(in the rows, 128 means zero)
Each path below is one point turned by a fixed rotation once a step. After each direction that follows a path, write how fast that rotation turns it, in degrees a step (0 if it stays still).
Each turn is a multiple of 5 degrees from 10 to 175, or 0.
Each row of a path follows its step; steps can be skipped.

step 1: [139 131 122 130 121 130 126 127 132 125 128 124 123 138 121 119 118 131
 137 122 119 126 128 127 127 126 128 125 124 128 121 124 133 128 127 125
 123 117 118 133 132 132 130 132 126 123 134 131 133]
step 3: [129 119 127 125 137 128 123 127 129 130 130 139 124 123 133 123 129 129
 129 125 128 125 133 136 132 134 130 124 118 129 122 132 119 136 123 132
 117 130 134 124 130 123 136 128 125 130 128 125 139]
step 6: [133 129 130 124 121 128 125 121 126 122 130 135 127 132 124 131 122 126
 125 119 125 117 124 129 127 131 114 134 125 134 118 128 118 135 131 126
 125 131 137 126 129 133 125 133 126 120 130 126 123]
step 7: [129 133 127 117 125 125 129 121 127 125 135 133 123 130 122 130 126 126
 128 125 131 123 130 121 125 123 124 133 130 128 121 122 124 142 125 130
 132 119 129 127 134 122 138 134 122 125 139 135 133]
step 10: [125 124 126 124 132 133 126 128 121 129 131 129 119 123 134 123 132 128
 134 127 133 117 134 128 125 128 119 131 125 135 135 120 123 130 130 126
 114 124 132 126 127 129 138 127 118 133 122 129 129]
step 11: [134 139 125 123 133 133 130 129 127 122 131 131 123 122 126 124 129 134
 123 124 136 121 130 137 130 128 122 138 121 136 131 124 135 128 136 128
 118 126 124 125 133 124 123 127 125 128 128 125 135]
step 13: [137 124 118 118 122 136 128 123 126 132 134 134 127 132 128 126 119 131
 129 121 124 131 130 121 126 130 121 121 128 125 120 120 125 135 130 122
 127 130 131 124 130 143 130 124 127 128 129 130 129]
step 14: [137 124 127 115 114 128 130 128 125 119 129 128 120 134 127 124 121 129
 132 135 125 127 123 124 129 134 130 128 121 124 129 125 127 134 130 124
 122 125 122 125 132 128 133 132 121 129 136 129 138]
step 15: [130 125 133 123 127 125 122 132 129 134 131 125 125 125 134 123 133 131
 131 129 132 130 113 131 128 135 133 134 115 125 125 126 123 136 123 127
 127 124 119 124 136 122 132 132 123 127 123 134 135]
step 16: [126 126 129 130 137 128 118 128 123 130 125 128 134 128 137 122 127 133
 126 120 128 124 121 138 122 127 130 123 121 128 116 119 126 136 128 131
 117 130 130 126 128 129 131 131 128 131 119 129 135]
Directions:
[130 127 128 127 128 129 125 128 126 129 128 129 131 128 126 129 128 130
 129 129 128 128 131 128 130 127 129 128 130 129 127 127 125 132 127 130
 126 129 131 128 126 129 130 127 130 129 126 128 126]  110
[131 129 126 127 130 131 126 127 129 129 129 130 128 127 129 127 128 128
 126 129 128 128 132 129 131 131 128 127 128 130 131 129 128 125 128 127
 131 130 129 128 128 129 126 129 126 127 129 127 130]  45
[127 127 130 129 128 125 126 127 128 127 129 128 128 127 128 128 127 128
 128 128 128 127 129 127 127 125 126 127 127 129 128 129 125 127 129 131
 131 127 130 130 127 127 128 129 130 123 128 125 131]  25
